In the rows, 128 means zero.
One hidden turn or mirror swaps the rows below in pairs. Which row is each named row swapped with?
nikiz: [132 158 136 138 141 120 123 123 123  98 145 116 100  91 116 105]
fivot: [108 112 106 122 129 125  66 127 133 141 148 121 130 107 131  86]
vaz: [101 112 163 148 119 137 117 127 120 165 118 110 162 143 120 122]
Ginok: [ 96 106 141 140 114 100 134 135 137 174 129 135 125 124 130 121]
Mer: [140 132 108 138 160 155 142 107 136 121 144 114 135 134 135 106]
Rir: [100 125 158 104 104 141 120 125 114 114 139 117 151  82 138  94]
tibo: [134 147 146 102 140 131 142 135 114  99 133 139 138 115 113 148]
Karo: [116 131 126 125 156 138  91 155 115 161 154 115 147 137 161 119]
Bupo: [150 100 131 123 105 131 126 117 110 111 127 158 108  89 131 114]
Kig: [134 130 171 128  98 116 105 138 119 125 133 123 133 169 129 107]
nuroz: [133 142 149 101 162 128 136 136 101 122 125 119 133 139 158 130]
zuken: [124 138 124 172 142 125 153 123 131 151 105 116 129 109 138 128]
zus: [122 154 138 126 172 125 125 111 121 106 131 135 106 137 127 102]
kos: [100 145 165 158 118 134 128 121 124 138 139 129 120 163 139 104]
Neber: [114  96 136 109 107 143 107 170  95 113 129 132 118 121 121  96]
zom: [135 110 126 114 115 138 149 155  96 103 153 123 117 112 153 128]
kufa: [120 131 113 133 104 136 104 115  96 105 111 155 114 116 111 142]
vum: [ 96 133 128 129 118 122 103 151 108 155  96 121 139 136 104  87]
Firak: [135 120  75 137 160 125 124 138 114 143 139 126 143 130 133 128]
todav: [102 134  99 160 133  97 121 124 121 123 134 139 101 116 126 131]
Kelag: [124 118 159 107 124 101 102 157 130 124 152 121 163 114 105 120]
zegol: [122 149 123 123  97 128  98 136 110 126 119 128 157 119  84  93]
buvof: [122 130 122 131  82 117 109 146 121 147 127 113 157  77 125 108]
Ruz: [122 143 123 137  92 145  87 150 110 135 122 119 121 113 108  73]
der: [116 124 122 150 121 119  99  86 138 156 142 131 160 131 148 119]
pof: [124 148 121 156 127 151 122 118 129 126 112 159 131 114 124 158]
ler: [136 147 160 143 123 163 106 130 128 150 131 129 134 167 135 108]
mef: [126 107 161  94 111 164 118 114 129 148 138 134 132 130 151 126]
mev: [143 109 119 128 146 125 109 124 123 161 132 132 129 171 125 110]
Nufi: [121 142 163 148 140 127 124 132 142 157 153 111 158 131 162 123]
para: [148 138 141 149 117 120 114 152 120  85 135 114 154  93 125 131]
Melo: [122 115 131 146 188 140 102 119 114 128 138 141 133 115 128 121]
Linu: [146 138 143 158 150 149  99 132 143 141 155 142 135 113 156 140]
sese: [144 120 118  98  83 127 113 150 110 154 136 124 122 105 153 108]
lilif: [119 110  99 146  99 165 118 134 109  93 138 124 127 102 129 124]
Mot: [123 122  87 133 105  99  98 139  93 127 113 131 119 111 144 128]
potud: [124 119 149 130  93  99 107 144 139 120 129 117 154 120 121  73]
Bonun: [139 134 124 127 116 145 118 138 120 145 133 126 113  59 125 107]

Swapped with Melo: Bupo
Swapped with zegol: kos
Swapped with vaz: potud
Swapped with Neber: mev

One hidden turn or mirror swaps the rows below in pairs. Which row is each named row swapped with?
nagem: [143 106 141 117 131 141 144 145 113 114 126  88 172 161  77 172 125 126
  84]
boraz: [169  87 103 120 135 124 141 151 128 136 128 129 154 161  96 147  76 157
 102]
Tek: [136 148 146 149 131 111 125 142 162 136 149  94 125 179 103 162 136 155
 142]
fibis: [164 110 146 120 126 113 144 164 109 147 133  78 157 171  78 184 128 107
 109]
Ses: [176  98 153 132 122 127  80 126 113 146 152  85 156 160  90 159 144 134
  81]
mobi: [139 141 126 138 123 102 120 170 130 153 171 109 161 146 103 162 143 110
 104]
bana: [150  95 112 125 144 126 123 131 131 113 106 133 170 175  76 146  93 163
 101]
zatik: [149 137 120 144  98 143  81 159 108 138 111 145 148 160  94 154 127 149
 106]
Tofan: [153  84 138 126 146 110 131 128 118 115 125 135 148 180  92 144  73 161
  98]
zuzi: [152 125 126 164  84  93 117 124 123 118 132  90 157 162  93 150  97 153
 111]
satek: [145 154 121 146 109 108 125 164 150 116 144 103 149 181 109 164 159 144
 118]
keza: [166 119 159 165 137 105 102 167 130 123 177 102 173 174  92 177 119 128
 131]
ripa: [135  92 128 118 154 112 148 145 120 119 130 128 155 171  88 171  82 159
  98]
dipi: [118 117 159 143 149 126 108 136 180 133 157 100 130 187  89 164 142 148
 111]
kizi: [166 125 150  98 117 118 130 130 138 134 124 152 161 158 124 168 135 115
  99]
Gokis: [121  80 112 143 128 101  98 142 145 179 123 136 124 176  82 159 110 112
 105]
Pifa: [174 124 151 129 135 104 114 137 164 117 176 117 125 147 110 153 127 153
  88]
rokon: [149 129 109 148 108 143  83 171 105 133 116 131 138 163  92 158 118 149
  93]
netu: [157  99 181 163 142 145 112 173 158 133 149 140 132 180  80 173 118 158
 106]
zupo: [122  81 112 143 132 105 101 153 148 170 113 132 112 191  85 154 117 125
 101]
bubo: [120  82 115 138 137  92  99 138 153 172 119 141 117 178  93 149 113 124
 109]
zoz: [131  74 125 133 131 102  99 149 145 182 114 136 119 185  83 156 118 121
  99]
Beg: [143 103 146 145 118 118 127 119 115 152 129  98 137 183  95 132 154 128
 147]
Pob: [156  96 177 155 148 138 104 180 165 148 142 147 161 194  84 162 114 135
  96]
desa: [153 131 153 102 131 121 145 147 175 138 127 123 161 177  96 161 133 114
 131]
Natir: [122  76 117 134 130  96  91 154 151 168 122 140 122 183  86 161 116 116
  95]
rima: [165 128 127 103 126 119 147 156 118 109 135 110 151 172  88 137 117 106
 104]
rer: [154 111 147 145 125 140 106 129 135 136 164  80 171 171  95 184  96 121
 139]
rura: [137  82 110 135 134  97  92 152 136 180 125 133 126 169  72 162 121 116
  92]
bape: [148 143 143 135 123 121 131 135 144 111 141  86 153 169 135 164 125 162
 102]
Pemi: [138 114 157 161 122 121 102 150 152 133 178 101 127 212 102 152 118 116
 127]
dodat: [150 122 118 153  98 144  81 157 110 123 109 135 140 155  93 151 116 153
  99]
tana: [156 125 126 152 101 146  81 167 100 134 116 139 153 153  95 159 121 143
  95]
gis: [173  83 166 127 144 114 129 147 152 152 142  76 137 178  99 171 137 114
  95]
pape: [143  90 151 166 135 132  92 175 172 145 146 144 161 193  78 176 111 139
  87]
non: [172 109 162 122 114  71 100 162 158 157 136 120 143 187  73 158 146 124
  98]
lasel: [162  92 157 152 117 138 103 181 159 158 149 146 143 204 109 168 115 162
 109]
viduk: [121 118 140 137 107  99 138 118 170 142 132 117 145 168 120 146 140 135
  78]
ditom: [178 118 151 162 119 120 115 122 120 134 128  94 172 137 108 173 110 113
 106]
Deme: [143 134 116 154 100 143  84 159 111 133 119 134 143 152 101 154 113 160
  96]
dulob: [147  98 114 102 123 115 140 160 130 125 138 129 162 178  94 153  69 152
  94]
Poz: [156  90 151 158 124 125  92 103 145 148 167 114 136 160 118 174 104 119
 121]
roket: [168  89 167 151 117 147  98 170 166 142 154 132 128 197  81 153 104 156
 116]
tur: [155 110 147 134 136  90 164 140 149 117 120 119 162 179  91 145 126 123
 139]
dib: [158  76 169 132 104 112 146 123 114 125 142 105 149 194 114 171 119 131
  86]
lubo: [141 101 121 134 157 123 131 133 128 118 124 125 174 169  93 142  74 159
 105]
Zeki: [149 127 163 128 143  81 108 120 165 152 129 126 153 181 124 169 140 126
 116]
mopa: [163  83 122 143 132 100 126 142 126 144 141  71 139 183  75 165 143 108
 122]
Lige: [161 102 178 160 132 126 107 179 156 132 156 154 141 180  93 165 101 146
  81]
Muvid: [134 132 115 159  92 138  89 150 114 136 109 142 140 168  97 154 128 160
 104]

Swapped with rura: Muvid
Swapped with pape: bana
Swapped with Lige: Tofan
Swapped with satek: mopa
Swapped with Beg: mobi

